rotation steps, each row followed by its count of steps:
The counts run from 0 to 331.
[-11 -38  -9 -24 -22 -17   3  -2  29  14   6   5 -14 -20   0  13   4   0
   8   5   0   4 -25   9 -15   9  -2  -4   4 -12 -17   6  12 -29  20   6
 -15   7 -10  14 -11  20 -17   1  12] -> 294
[ -2  -6  -5 -12 -46 -21  16   1   3  15 -11 -21 -12 -31  -5  -9  -1 -18
  11   3  -6  -6  -2 -17   8   4  -6   5   4 -13   4  -8  -4 -35 -23   7
   5  10  -6   8   4  21 -16 -10   6] -> 256
[ 16 -17  -1 -25 -31 -17  -1 -14 -17   8  12   1  -7 -12  -4  15  -9 -24
  11 -10   3  -9   3  -3   5   3   6   0   7 -21 -20 -14   3 -27 -25   6
 -13  -4 -15   8  13  13 -17  -8  31] -> 116
[ 26  -2   2 -19 -45  -5   8 -20 -18  11  -3   0  -2 -14 -19  19   4  -1
  10  -4  -9  -5   1 -14  -3 -14   0  11   4 -26 -12  -5   4   0  -2  -4
  23  20 -21 -13   4  17 -17 -19   9] -> 322
[  1  -2   2 -20 -37 -12   4 -12   3  38  -6  -4  16 -17 -19  21   6  14
   9   8 -23 -11  -8  18 -17   0 -17   5   1  -7   7   0   8  -9  11  14
  18  10  -9   4  -5  23 -10 -13  18] -> 85
[ -8 -29 -11 -15 -21  -5  -4 -24  -2  16  -4  -1 -15 -37   7  19   9  23
  10  11  -7  11  -6   7 -16  -1  -4  14  10  -3  -7 -13   8   6  21 -16
   0  14 -34  -7  -4  24  -4  -5   5] -> 142
[  0 -12 -20  -9 -17  -7   0 -25  16  33  -3 -16 -10 -27  -3 -10   3   6
   5  23   7  12  -4 -10  -5   4  13   3   8  -6   0 -31   6 -17   1  -9
   5  15 -23  19 -12  15 -17 -18  16] -> 245
[ -7 -14 -29   3 -38 -15 -19  -6 -12   5  -1  -1 -22 -35   6   8   0  13
   2  -6   6   3   3  -1   8   6  11  -7  -4  -9 -21  -3  12 -13   8 -15
 -11  12 -26  -2  14  21 -13 -17  18] -> 198
[-14 -16  -8  -5 -49 -13  -9   2 -12   3  -3  -9 -21 -39  -1   5   3  -4
  15 -10   3 -11  -4  -5  21  10  -1 -18   5  -3 -14  14  12 -26   2   9
  -3   3  -9   1   8  19 -20 -20  11] -> 201
[-10 -31 -18  -8 -25 -11  -5 -18  -2  15  -4   2 -14 -39  14  12   8  16
   9  12  -3  12  -6   0  -8   2  -6   9  11   1  -5 -13  12   6  26 -22
   1  10 -32  -9  -5  22  -6  -7   4] -> 143
[-14 -32  -1 -25 -20 -24   6  -3   4  25 -13 -11   3 -31  13   5   0 -14
  12   4 -12  -7 -19  -2   6  19 -13   8  20   5  14 -15   6 -14  10   1
   9   3  -6  19  -7  16 -28  -8  17] -> 154
[  9 -13   0 -21 -34 -26  -7   1 -12  27  17   9   5 -22 -16  15   0 -18
  20   1 -12 -16  -1  -5  14   7 -17  -4  -1  -4  -1  -2  21 -14   2  13
  -2 -27 -10   9  11  15  -2  -1  24] -> 28
[-21 -27   7  -1 -39 -12  -8   5 -14   7   6 -13  -7 -30  11  28  -7  -8
   9  17  -5   6  -9   9  10  18  -8  -7   6   0  -5  -1  -1 -16   2  14
  -3  -3 -18  15 -14  20 -27  -9  22] -> 209
[-15 -29   3 -16 -21  -6  -1 -21  -6  22  -9  -9 -10 -48  -8   4  10   1
  20  -7  -4 -11 -11 -17  12   1 -11  -1  13   4   1   0  17  -6  24  -1
  16  -2 -14  -2   5  14 -18 -21   3] -> 147
[  7 -24   3 -10 -19  -4   4 -29   9  28  19  -1   4 -18 -20  17   4   6
   6  29  -7   8  -8  -6 -13  -6  -5  -1  -1  -8 -12 -11  21  -8  27   2
  15   0 -30  10 -26  16  -3 -11  12] -> 229
[ -1 -28 -17 -30 -32 -23  -9  -1   4  16  10  23  -5 -29  -1   5   3  -2
  18 -12   0 -12 -12   3  10  11  -2  -7  16  -7 -10   4  22  -4  27  -5
 -10 -11  -4   1  12  16 -12  -6  14] -> 288
[  6 -17   5  -6 -10 -18   1  -7  -3  36   1  -9   6 -27 -23  10  -6 -20
   5  -5  -8 -10  -1 -31   9   3  -1   9  -8 -17  -1 -17  12 -11  11  -7
  18 -10 -18  18   6  16 -23 -17  28] -> 164
[ -7 -27  -9 -36 -23  -1  -6 -14  11   9  -6   5 -18 -22   0  10  -3  -5
  23   7  10   8 -17   3  -7   6  14   3  25 -20 -12 -16  -8  -9   0   3
 -13  14 -15  11  -5  19 -36  -6  12] -> 52
[ 14 -31   3 -28 -38 -22  14  -4  -1  12  19  13  11  -6  10  24  -4 -10
   5  17 -14   0 -12   9 -12   7 -15   5  17  -7  -6  -8  11  -5  13   2
   8  -1 -15   4 -19  16 -12   0  15] -> 224
[ 16   7 -22 -15 -56 -21   0   2  14  19   6   9 -14 -15 -29  -6   7   1
  16   9   0  -7  -3 -11   9  -9   1  -7  -1 -19 -10   6  17 -21   3   7
   4   7  -7   1   5  23  -5  -9   2] -> 184
[ -6 -20 -15  -8 -25 -18   7 -13  25  32   7 -10  -3 -20 -11   1  -6   3
  -5   8  -5  -1  -8  11 -20   8   9 -11  -7 -11 -12  -7   9 -44   1   9
 -12  10 -11  22  -3  19  -4 -12  20] -> 103
[  1 -17 -16  -4 -30 -17   9 -14  14  37   7   7   6 -31 -19  -2  -1  16
  -6 -11 -10 -11   0   2 -15   0   4  -7  -8 -10 -14   1  22 -20  27  -7
   1   6 -12   0  12  19   3 -21  13] -> 95
[ -3 -39  -1   1 -22 -10   6  -5  15   6  12   0 -19 -25 -12   7  -7 -13
   0   5   9   5 -14 -27   5   3  11  -9  -7 -21 -26   0  11 -24  23  -6
   1   5 -23  12  -9  15 -23 -13   8] -> 302
[  0  -5 -11 -12 -29 -17   2  -6  -6  23 -13 -17  -7 -23   2  17  -6  -4
   1   7 -15   5   5   6 -15   0  -2  21  -4 -20   2 -26 -14 -20 -28  -5
  -7  17 -24   7  10  27 -11  -1  23] -> 260
[ -2 -14   5 -12 -49 -17   9   4  -1   1 -12 -19 -14 -18   1  15   4 -18
  10  10 -10   1 -14 -15   9   2 -14   7   4 -11   0   3  -3 -24  -7   5
  18  20 -12   9 -15  18 -30  -6   7] -> 66
[ 13   4 -17 -32 -54 -12   0  -2  10  17  -2  14  -9 -16 -24   2   4   2
  21  -2  -1 -10  -4   5  -1  -5   5  -5  11 -23 -10   1   4 -14  -8  14
  -5  11  -1  -5  13  24 -13 -10   9] -> 186
[ 11 -14   3 -26 -24 -22  -6 -11   0  31  13   5   0 -14 -25  28   7  -7
  19   3 -15 -13  -5   4  -4  -5 -21   2  -9  -8  -8   4  21 -28   1  17
  -1 -16 -15  13   5  17   4   1  24] -> 30
[ 11   8 -26 -33 -42 -13 -14 -13   3  22  -8   6  -9 -10 -10  11   8  14
  15  -1  -1  -4  -3  16  -6  -1   9   2  10 -18 -12 -11   6 -13 -13   5
 -12  18 -10   6  12  23 -15  -9  25] -> 188
[ -6 -35  -4 -21 -18 -20  12 -22   7  22 -13  -9 -10 -36   9  11  12   1
   3 -18 -14  -9 -14  -5 -11   3 -12  12   2  -5  -7   0  18 -21  21 -18
   8  18 -16  -3   9  14  -5 -10  10] -> 150
[  2   0   2 -23 -39 -20 -10  -1 -12  27  -2  -2  -4 -23 -20  27  12   0
  25   5 -21 -13   0  10   2  -4 -24   6  -5  -5   5   6  13 -18  -5  19
   1 -10 -11   3   9  22  -2   1  19] -> 274
[ 11   5 -12 -18 -63 -16   5  -5  -3  15  -5  -5   0 -15  -2   6  11   1
  15  22 -12  -2  -4   0   8  -1 -15   0  19   0   8  -6  11  -7  -4   8
  24  18 -11   3 -13  17 -17 -13   7] -> 327
[  9  -9   8  -6 -39  -8   6  -8 -19  23  -8  -3   5 -25 -21  27   3   5
   4  -4 -23  -8   4 -13  -3  -7 -11  14  -7 -19  -5   2   5   5  14  -5
  27   9 -23 -13   6  23 -13 -18   9] -> 77
[  8 -15  -7  -8 -37 -23  -1  -8  -4   1 -11 -21 -19 -18  12  15  11 -14
   2   2  -4   1 -11 -24  16   5  -9   7  -1 -10  -7  -5  11 -28  -5 -13
  17  24 -21  12  -7  13 -24  -9  20] -> 64
[-11 -16 -15 -16 -36 -18 -19  11  -4  23  10  18   0 -31  -4  20   0   9
  21  25 -10   1  -3  18   2  10 -10   2  11  -1   3  -8   9   8  18   6
 -12 -19 -18   7  -2  27  -9   3  15] -> 280
[ 12  -1  -8 -13 -57 -29   4   5  -6  24   2   0  14 -17  -1  10   7   0
   6  11 -18 -13  -5   1  10   8 -21   3  10   1  12   0  19  -3  11   1
  24   5  -6   4  -5  18 -13 -12  14] -> 82
